One vector is turned by the same rotation once a tick. Each row is the vector after some number of ticks, and that number follows the row.
The counts run from 0 to 278.
[  6   2 -14  17  23  15   9  28  12   1  -2 -37 -45 -14  21 -30   1 -11
   2 -40   2  21  21   2   6   1   6  -6   5   6  -1  -3  10  12  12 -22
   5  29  -9 -38  24  13 -38 -11 -28 -60 -17 -27] => 44
[ -1 -18   8   8 -16  25  54  -7  11  -9 -27 -13 -29 -29  35 -21  25  10
  22 -42  -4   6  32   9   1  29 -19 -15   5   9   1   6 -21  35   4  11
  14  11  21   7  12  40 -21  -9   6   3   6 -33] => 207
[ 17  23  -2  19 -32   8  28   4 -11  -2  14  22 -17  17 -30 -11  25  -2
 -20 -48   4  25  15 -45 -13 -15  25 -15  -9 -21 -64  -5 -27  23  -8   8
  -2   1  25  -7 -12  10  -7  -1  12  -4   2 -28] => 11
[ -3 -32  -5  33   3  33  -1   6  41   4  16 -17   6  -8 -20 -10 -20  17
   2  10   3   5  31 -18  10   7  26 -11 -31  12 -21  15  14  38   4  17
 -15  15  -7 -45 -45 -20   0 -37 -14 -18   3  -4] => 67
[ 13  10 -17  22 -20  13   5  29  31  19 -26 -28 -33  -1  20  -4  -7   2
   9 -15  13   4 -10 -19   3 -14  27  10  -9 -18 -23  -2  31  26   8  -4
  50  31 -15  -4  18 -16   8 -43 -44 -20  10 -15] => 172
[-13  -8  -9   9  -7  29  15  53  -7   9   2  -4 -44  -8  26 -33  27  12
 -19 -48  -3  11  12 -18 -10  19   8   0  -6   3  35 -17  18   6  11   1
  16  21   4 -31  13  13  -1 -26 -29 -48  -4  -5] => 42
[ 31  12   5  16  -3 -10  19 -20  15  -4   7 -42  -8  28  50  27 -24  -4
   9 -27  11  11   2   5  15 -10  32 -18  13 -17 -47  -5  -4  34   8  22
  15  20  22  -7 -14   6  -2   4 -19  -7  17 -34] => 134
[  0   7 -30  -7   0  22  40  -6   7  12  24  -9 -21   7  16 -25  21  33
  24 -10  13  30  46   1 -16 -34 -31   7  20  18  14 -14 -13  28  22  11
 -13  19  -5   2  -2  32 -17 -30   3  13 -10 -35] => 228
[  2   6 -13   0   5  20 -15  25  11  28   2  -7 -12  24  -8 -18  13   8
 -23 -24  23  57  16 -26 -12 -15  16   4 -10   6 -25 -42  27  28 -15   9
  -2 -10  -5 -32 -26 -17  12 -36 -41 -30   5  -3] => 26
[-10 -23   7  34 -15  30  10   2 -16   0   2  -1   6  44  19   7  29  32
   4 -45   9 -17   5 -35 -19  21  22 -22 -19 -26  -9  42   7   8 -18  24
 -15   9  16 -42  15 -16 -10  -5  -6 -13  -8  -2] => 126
[ 10   5 -28 -12  -4  -4  48   6  -4  19 -22   5 -35  28  31 -15  60  -2
  -2 -31  -5  12  -3  20  18 -11   0 -20 -13  -4 -25 -13   2  50 -20  21
  13  17  16   3 -35 -11  25   2   7   9  -2   7] => 95
[  7  12 -19  15 -24  13   3  28  21   6 -33 -22 -39   7   0 -17   3  10
  -7 -34  15  10 -14 -26  -2 -10  29   6 -15 -16 -29 -12  37  37  -2   9
  33  19 -16 -11  12 -23  22 -33 -45 -24   5   5] => 173
[  7 -40 -18  29 -13  27   2  44   5  34  -9 -31 -28  16   4  -9  35   9
  -2  -7 -30  -4  22 -29   7  29   0   6 -21  27  -5  20  -8   6  20  19
  -5  27  28  -8 -28   2 -21 -40  -7   4  -8  -3] => 83
[ 38  -6  35  24 -29 -12   5   4   9  22  13  -7   2  10  21  23 -17  10
  -6  -8 -12  36  46  -3  12 -30  20 -11 -10 -21 -42  20  -5   8  27  25
 -18  12  14  -9 -26  29 -18 -18 -15  15  19 -13] => 140
[ -5  13  -2   9 -15   4  44   6   6 -11  -5  36 -37 -21 -10  -7  17  -8
 -17 -52 -16  10 -12  19  12  -4  29 -28 -14 -25 -14  27  -2  39  -3  -6
  16  14   5 -46 -12  -6  19 -12  20 -19   3 -11] => 53
[ -4  20  16  13 -31  35  43   3   7 -25 -10   5 -17 -11   7 -18  15  25
  -3 -49   6  10   1  24  -4  -1   4  -9 -13  -5  26  25  -2  48  10  12
   4  15   4 -21 -39  22  36 -38  -1  -7   8  -4] => 58
[ 20 -33 -27  31  20  16  17   0  28  24  -9 -37   9   8   6  -6  38 -15
  22   0 -20  -5  42 -20  16   7   4 -17 -16  14 -36  27 -14  21 -12 -16
   3  22  32  -5  -2 -10 -36 -31  -6  -6  -6  -1] => 87
[-27 -27  14  -7 -27  21  19   9  22   9  -5  -3 -11 -14  10  -5   4  42
 -19 -37   7  15  15 -18  -2  15   7  -5  -6  13  39 -15  30  26  14  29
  22  20 -13 -20   9 -14  13 -51 -21 -15  14  -3] => 189
[  2 -11  -6   5 -26  26  21  27   7  13  -3 -12 -29   7  19 -13  14   6
  -8  -8 -27  -7  36 -36  -3  27 -25 -19  -3  26  18   5  -3  46  17  37
   0  27  21 -12 -47   4  27 -19  -3  20 -11   0] => 78
[  8 -12 -25  12   0  19  45 -24  23  -9  -5   7 -12 -10 -37 -15  34   3
  -1 -19  20  20  31   2   9 -23  34 -16 -20   5 -53  -6 -26  47 -21  -6
  -4  -4  10   0 -14   7 -31 -12  18  -6  10 -14] => 217
[ 15 -12   8  33  -6  -9   6 -10 -10  12  35 -15  -1  32  25   6  11  23
  11 -51  -6   1  17  -9   1  -2  -6 -14  -3  -1 -14  45 -17  -8  16  25
 -15  43   7 -29  18  11 -52  -6   5 -16 -20 -30] => 123
[ 13  -6  26  11 -26  26  13  41  -4  18  34  13 -23  -9  49  -5 -10  12
 -22   7   4  31  22   0  12 -16   3 -14 -12 -16   9   1  21  15  26  25
 -26  23   7 -36 -44  30  12  -7 -21  -9  11  -8] => 267
[ 13 -32 -12  34 -17  43  10  12  30  22 -26 -22 -29  -6  -4 -11  14   5
  23  16  28   9  10 -13  21  15  25   3 -22   7 -56  -2  -3  44  -9   3
  -8  13   4  -4 -25   9 -35 -23 -16  -6  11 -11] => 214
[ -8 -25  -8  18   9  16  16   4  33 -14  18 -19 -17  11 -35 -29   3  38
 -10 -45   4  32  17  32   1   5  23  12 -17  21   8   9  -5  27  14  19
  -6  16 -15 -22 -29   9  -8 -47   0 -25   1 -20] => 64
[-10 -29   5  13 -32  41  33  22   8   8 -42 -31 -48 -19  26   6  15  16
  26  -1   2 -11  24 -14   4  26  16  10  -4   1   1   1  -1  31  17  10
   1  11  16  -3  -1  33 -26 -37 -18   7  15 -16] => 209
[ 35  21  -8   2 -21   9  34  10  11  28 -17 -21  -8  11  38   3  38   5
  19  13   4  15  23  12  28 -39 -16 -16 -16  -3 -10   5  10  39  20   9
  -7  34   8   3 -39  23  -2 -14  -8  24   4  16] => 98
[-12 -26 -37 -19  -9  15  41  -7   7  23  32   9   8  22  30   8  20  32
 -10  -8  22  -6  17 -25  12 -36  34 -19 -13 -14  15   2  25  30 -15   6
  -5  23  -1 -35  -2 -40   2 -11  -4 -12   4  21] => 110
[ 14 -30 -17  29  -4  27  19   3  36  17 -19 -35 -32  -9   4 -16  12   6
  24   0  24  15  12  10  16  16  17   4 -14  11 -48  -3 -10  34  -3   1
   4  19   4   7 -10  24 -54 -27  -9 -13   7 -32] => 213
[ 44 -20 -25   4   0 -14  -6   8  29  18  17 -24 -26  -3  39 -35 -29 -20
 -20  -4   4  26  38 -11 -10 -10  -1 -21  18  -1 -44 -15   7  25   8   9
  21   5  -6  -1  -3  -1  -5  16 -38  -9  -8 -19] => 155
[ 23   7 -20  27   1  16  11   1  15  -5  17 -19 -29  21   8 -24  -9  -7
   1 -28  21  17   8 -31 -11   1  15 -15  11   0 -66 -17 -23  27  -5  19
   9  15   8   4   5  11 -22  14 -10 -25  -8 -52] => 7
[  4 -40 -19 -10  11   6  22  -3  24  18  16 -20  -8  -2  61  -2 -26  19
  -2  -2  -3  23  66  -4 -22 -20  26  -3  14 -15 -17  -4  11  15  11   2
  24  -7   5 -12  15  -8   2 -13 -40  -1  16 -29] => 150
[ -5 -33 -24  18  -1  19   2  37   1  25 -15 -26 -33  30 -14 -22  50  17
  -2 -26 -27  -5  28 -20  -4  28   5   3 -21  21 -14  16  -3  12  -2  22
 -10  14  28 -11 -20  -9 -19 -34  -6  -4 -15   3] => 84
[  5  -3 -17  -2   1   7  36  18   7  -8   3 -38 -28   9  -1 -26  34  19
 -11 -36 -38   5  59 -12  -8  10 -24 -11  12  32  10  -2 -19  27  32  24
 -10  17  27   6 -16  22  -6 -11   9  -1 -18 -14] => 80
[  1 -21  17  12 -30   7  31 -22   8  19 -26   4 -40 -32  34  12  -6 -21
  19 -18 -26   0  19 -16   6  30 -22 -34  14   7 -22  29  -4  45   2   0
  -5  14  11 -34  -3   9 -21   0   0  19  -9 -25] => 203
[ 23  31  -7  14  -3  -8  17 -10  44 -10 -17 -29 -18   6 -20 -26   6   4
 -14 -53  20  29   4   4   6 -34  14 -19  -7  -8 -45  -7  13  39   3  -4
  26  23 -26  -5  15  -4   3 -11 -23 -39  -3  -8] => 175
[  3  -9 -27  10 -30  30  11  14  -7   1  20 -10 -47  33  10  -9   5  12
 -11 -42  28   7 -12 -48 -18  17  44  12   7   3 -27 -27 -26  29  -3  11
  11   7   8   0  -8  -2 -10 -12 -19 -10  -1 -26] => 5
[-13  17  -5  -9  -7  32  22  16 -14   9  -6   1  -6  26  13  -8  26  33
   2 -31  15  39  33 -15 -34 -15  16  12   6 -14  -1 -27  11  23  -4  11
  12 -17  16 -16  -2  13  27 -50 -33  -9  25 -22] => 21
[ 12  11   4  32 -20  26  29   8  17   1  -9   7 -24 -38   4  12   2 -28
   3  -7 -13  -1   1 -24  25  -9  43 -29 -19 -24 -17  30   9  36   8 -35
   3  17  13 -59 -12  -6  -4 -19   0 -27   7  -4] => 51
[ 19  24  -3  22 -14  -4  22   2  -1   5  12  25 -16   6 -15  -9  19  -2
  -4 -39 -11  30  24 -19  -7 -22   7 -20  -1 -24 -70   6 -29  15   3   8
   9   5  22  -8   5  18 -15  -1  18   1   8 -57] => 12
[ 17  -1 -11   3 -23  26  41 -19  13  33  10  20  -8 -14  32  -3   4   6
  39  11  12  22  12   5  -3 -19 -28  -9   8   8 -12  11  -7  57   2   6
   9  15   0  -6 -41   8   6 -30   6  43   1 -26] => 224
[  2   4  11  -6 -10  18  24   8  -6  16   9  14 -19   9  60  27  -7   1
  -9   2  10  26 -12   8  16 -16  23 -23  -9 -21  -5  -3  25  48  -5  18
 -14   5  13 -49 -50  -9  28  -1 -18 -10  15  -3] => 262
